In the rows, 128 means zero.
Rotation paths and how fast each direction turns (degrees a step):
Each turn is a multiple of 5 degrees from 10 to 175, or 0.
Each row of a path follows its step; steps can be skipped.
path 1
step 0: [118 131 134 118 122 125 120 119 134 126 138 139 123 132 127 138 123 129
 137 126 126 124 137 136 121 132 133 119 128 126 122 130 133 127 129]
step 1: [122 129 117 120 135 130 124 129 128 138 132 136 127 120 135 128 127 135
 125 113 127 119 121 134 133 133 126 121 129 117 130 135 127 131 130]
step 2: [137 133 134 139 127 133 130 125 125 135 125 122 122 126 123 122 127 132
 125 115 124 122 127 131 141 118 125 122 120 128 128 137 133 119 124]
step 3: [128 124 130 123 124 118 127 124 121 129 129 132 128 147 114 133 126 128
 130 124 129 125 143 128 130 118 130 132 121 121 125 132 132 124 128]
step 4: [123 127 118 118 124 122 136 125 120 130 129 132 136 129 126 125 115 125
 124 115 130 135 132 130 126 138 133 125 140 124 127 136 129 128 134]
step 5: [130 127 138 139 136 121 135 122 129 129 126 125 129 114 128 126 123 122
 136 119 129 122 126 134 131 132 127 117 133 125 125 128 139 124 137]
step 6: [126 131 136 127 133 132 127 130 125 129 121 126 118 130 125 138 127 121
 136 123 140 118 131 125 129 127 132 132 114 111 127 130 126 128 133]
step 7: [123 138 124 116 129 138 126 122 119 124 132 122 135 131 122 137 124 128
 122 117 129 138 123 120 135 127 138 124 124 124 121 129 127 128 126]
step 8: [133 124 125 133 136 135 122 121 128 137 132 122 141 130 124 126 133 129
 131 124 122 132 135 136 129 125 140 119 136 126 125 126 140 127 136]
step 9: [129 128 137 128 120 131 124 126 127 139 121 130 124 129 137 129 123 131
 141 130 129 121 136 135 123 129 138 128 129 122 121 144 127 129 133]
step 10: [129 131 128 116 124 118 127 113 127 130 133 130 125 121 133 141 123 142
 128 123 128 124 119 122 137 128 128 128 125 121 125 135 128 127 131]
step 11: [139 127 119 132 126 128 130 128 122 138 133 125 122 123 121 128 134 134
 116 117 125 124 130 127 133 130 136 122 123 120 135 120 134 123 136]
[127 128 125 124 127 130 130 130 126 127 126 130 127 129 128 128 131 129
 130 126 126 131 130 131 125 129 126 123 130 129 126 124 130 128 132] => 95
[125 126 126 129 127 130 126 128 126 127 132 123 129 129 123 126 127 129
 130 130 126 126 131 127 128 129 128 131 133 130 125 130 126 126 130] => 80
[129 132 127 129 124 133 130 131 127 129 126 126 124 128 129 125 125 128
 124 127 131 130 129 128 125 132 130 128 129 128 129 132 126 128 127] => 145
[131 125 127 127 127 128 128 129 132 131 128 133 132 128 127 130 124 125
 129 130 130 131 129 129 126 126 131 129 132 131 125 129 130 127 127] => 80
path 2
step 0: [129 130 124 128 147 126 131 130 130 127 127 123 122 117 135 119 132 131
 125 128 121 127 130 127 125 127 126 142 139 132 135 118 114 132 121]
step 1: [123 138 127 126 126 126 131 126 128 119 130 124 118 122 138 128 142 122
 122 116 146 135 130 122 129 120 129 136 134 123 136 127 125 124 126]
step 2: [133 137 127 128 133 133 121 130 119 125 119 133 137 131 142 130 137 130
 130 129 142 126 140 121 128 137 118 130 132 132 133 124 135 119 129]
step 3: [120 119 120 125 145 132 121 127 122 119 127 133 130 118 131 114 124 128
 128 131 125 127 134 120 125 135 116 139 125 129 133 121 123 128 131]
step 4: [129 121 128 121 138 129 134 131 137 118 133 123 128 123 133 129 140 124
 115 119 128 128 137 129 126 124 130 142 135 115 138 124 127 130 127]
step 5: [134 138 123 132 136 128 123 128 131 126 124 133 121 131 140 137 138 122
 129 128 137 129 143 123 133 117 124 134 141 139 132 128 130 128 127]
step 6: [116 132 124 128 133 129 127 132 115 122 120 130 119 130 134 123 130 118
 136 134 133 128 132 116 123 136 116 137 132 125 131 117 132 123 130]
step 7: [128 130 125 121 145 126 131 137 127 124 128 116 137 121 130 123 133 136
 122 121 130 128 130 128 118 137 119 140 134 125 131 118 124 126 121]
step 8: [130 133 125 124 140 124 128 118 134 116 131 133 125 117 142 125 134 129
 120 119 133 138 136 119 129 121 128 130 138 131 131 132 120 125 127]
step 9: [131 132 127 130 127 138 129 126 119 122 119 136 126 132 142 128 141 121
 130 131 135 125 134 118 136 130 129 136 133 120 145 123 129 124 133]
step 10: [124 126 121 128 139 133 118 141 124 128 127 128 129 123 129 123 133 133
 131 133 140 121 138 127 124 130 114 146 122 132 134 121 128 127 125]
step 11: [117 122 130 122 141 120 127 127 135 117 135 127 126 119 134 124 132 119
 117 121 130 132 142 127 122 133 122 134 136 126 124 122 134 125 128]
[127 124 128 126 130 129 131 127 128 125 130 125 131 127 131 131 128 130
 129 127 122 130 128 129 125 129 127 128 126 130 125 126 126 124 132] => 90
[127 129 129 126 124 128 129 127 134 125 128 127 126 125 128 130 128 129
 124 123 127 128 129 127 131 127 128 125 129 131 130 124 128 130 125] => 100
path 3
step 0: [128 118 128 123 139 121 121 133 131 129 135 120 124 136 126 119 136 131
 134 146 121 125 125 136 122 142 126 127 124 125 133 131 123 130 127]
step 1: [123 123 126 122 143 125 124 137 126 125 128 131 126 122 118 125 114 133
 146 132 133 124 118 131 127 127 130 125 133 124 132 127 116 129 128]
step 2: [122 127 123 132 126 126 125 141 137 123 142 120 127 135 125 124 122 127
 138 124 131 129 120 133 126 127 116 135 133 141 133 122 118 130 123]
step 3: [127 125 128 133 125 125 115 127 132 142 134 135 127 138 125 120 117 122
 134 137 131 123 130 138 122 128 122 134 131 127 130 116 124 131 140]
step 4: [136 124 134 126 129 131 132 128 135 137 129 136 127 135 131 119 119 129
 134 142 136 132 112 127 134 131 117 125 120 125 135 124 122 131 122]
step 5: [129 130 136 133 124 124 132 140 126 133 132 121 122 128 128 118 122 139
 134 124 128 121 118 133 135 133 127 129 113 125 126 119 115 124 137]
step 6: [124 125 120 132 121 126 116 135 124 129 116 123 126 122 134 116 126 124
 136 135 129 123 117 129 131 137 122 144 124 131 135 122 127 122 129]
step 7: [125 134 122 125 129 124 118 132 130 141 125 122 121 127 129 116 123 124
 132 129 138 126 125 125 122 135 131 113 124 133 137 115 128 127 121]
step 8: [130 125 126 123 139 129 134 134 125 134 139 131 124 128 145 114 122 133
 132 129 120 123 121 125 120 132 129 128 128 136 140 120 129 129 134]
step 9: [124 118 130 137 134 123 123 138 121 131 131 126 131 130 134 116 123 133
 134 137 126 125 135 124 114 130 130 132 118 125 130 129 113 130 118]
step 10: [124 138 126 118 128 131 121 139 133 124 127 135 125 124 131 121 116 135
 139 128 138 131 126 133 110 128 123 134 123 124 133 131 121 122 126]
step 11: [129 134 134 126 124 126 121 133 134 120 136 133 123 131 134 120 120 129
 134 134 131 121 130 133 123 141 123 129 125 148 120 121 125 133 123]
[123 125 128 129 130 129 124 127 129 126 135 129 128 128 129 129 128 130
 128 128 130 128 127 126 125 128 133 127 131 129 130 132 127 126 128] => 45
[130 129 132 128 133 129 128 125 132 128 128 131 126 130 127 127 129 126
 128 131 128 128 128 129 128 133 130 125 127 129 128 126 133 128 129] => 95
[128 129 126 127 133 126 129 133 127 127 130 130 127 131 126 130 125 125
 130 129 127 127 133 129 127 124 127 130 126 129 130 129 130 128 126] => 45
path 4
step 0: [138 135 124 126 117 145 126 132 128 127 128 127 120 133 115 126 124 128
 132 117 135 120 138 132 135 123 130 132 132 127 133 134 127 139 125]
step 1: [133 127 124 119 129 137 129 133 144 136 124 116 134 144 128 122 124 123
 137 132 123 128 137 135 127 120 125 127 120 132 125 129 127 133 133]
step 2: [134 128 123 127 119 130 128 124 120 129 131 120 119 128 132 122 135 117
 136 136 121 130 136 132 135 122 131 124 129 134 116 120 122 117 141]
step 3: [133 116 123 129 124 122 132 132 133 126 132 118 121 125 133 132 138 131
 138 137 126 125 117 120 129 130 143 125 129 117 118 133 123 130 132]
step 4: [133 123 130 127 126 125 135 122 122 123 131 134 125 136 122 136 122 123
 122 126 125 124 137 112 128 127 148 120 129 120 120 129 129 134 121]
step 5: [119 117 145 121 141 130 138 130 130 128 113 126 134 134 128 124 128 125
 124 124 127 124 133 127 131 130 132 120 125 116 126 118 129 129 126]
step 6: [127 127 134 131 131 129 132 130 116 124 126 132 126 119 119 122 131 125
 119 126 137 117 138 135 138 130 118 121 133 119 124 127 126 132 144]
step 7: [135 125 115 128 136 124 132 129 139 124 125 135 133 128 120 117 130 132
 132 130 132 128 124 133 123 127 121 127 130 115 128 137 136 140 142]
step 8: [135 133 116 126 121 127 131 118 119 120 120 135 135 133 118 116 123 123
 129 133 117 133 134 123 121 120 121 137 133 124 122 126 128 128 126]
step 9: [131 129 134 137 129 136 135 131 124 130 121 118 137 127 129 118 130 123
 134 133 120 137 113 131 122 127 126 135 128 118 119 128 117 124 120]
step 10: [135 126 132 144 127 128 125 133 120 124 149 127 135 128 130 130 126 122
 116 131 127 133 131 134 125 129 134 128 132 125 121 132 113 129 126]
step 11: [134 116 128 132 138 123 124 127 136 122 134 136 136 142 135 132 138 130
 121 122 123 139 123 138 130 132 137 127 128 121 134 123 131 126 127]
[129 127 125 129 130 128 123 126 127 127 129 130 130 129 133 128 131 130
 128 132 130 127 128 131 131 128 126 125 128 129 126 127 131 127 134] => 80
[128 127 128 129 127 125 130 127 133 125 130 131 124 126 129 129 132 125
 127 126 126 130 127 126 129 127 125 130 128 129 129 127 126 130 133] => 85
[131 128 123 127 127 126 131 129 125 133 125 126 124 130 127 126 126 129
 126 132 126 130 127 129 128 128 126 129 126 129 131 129 129 128 132] => 60
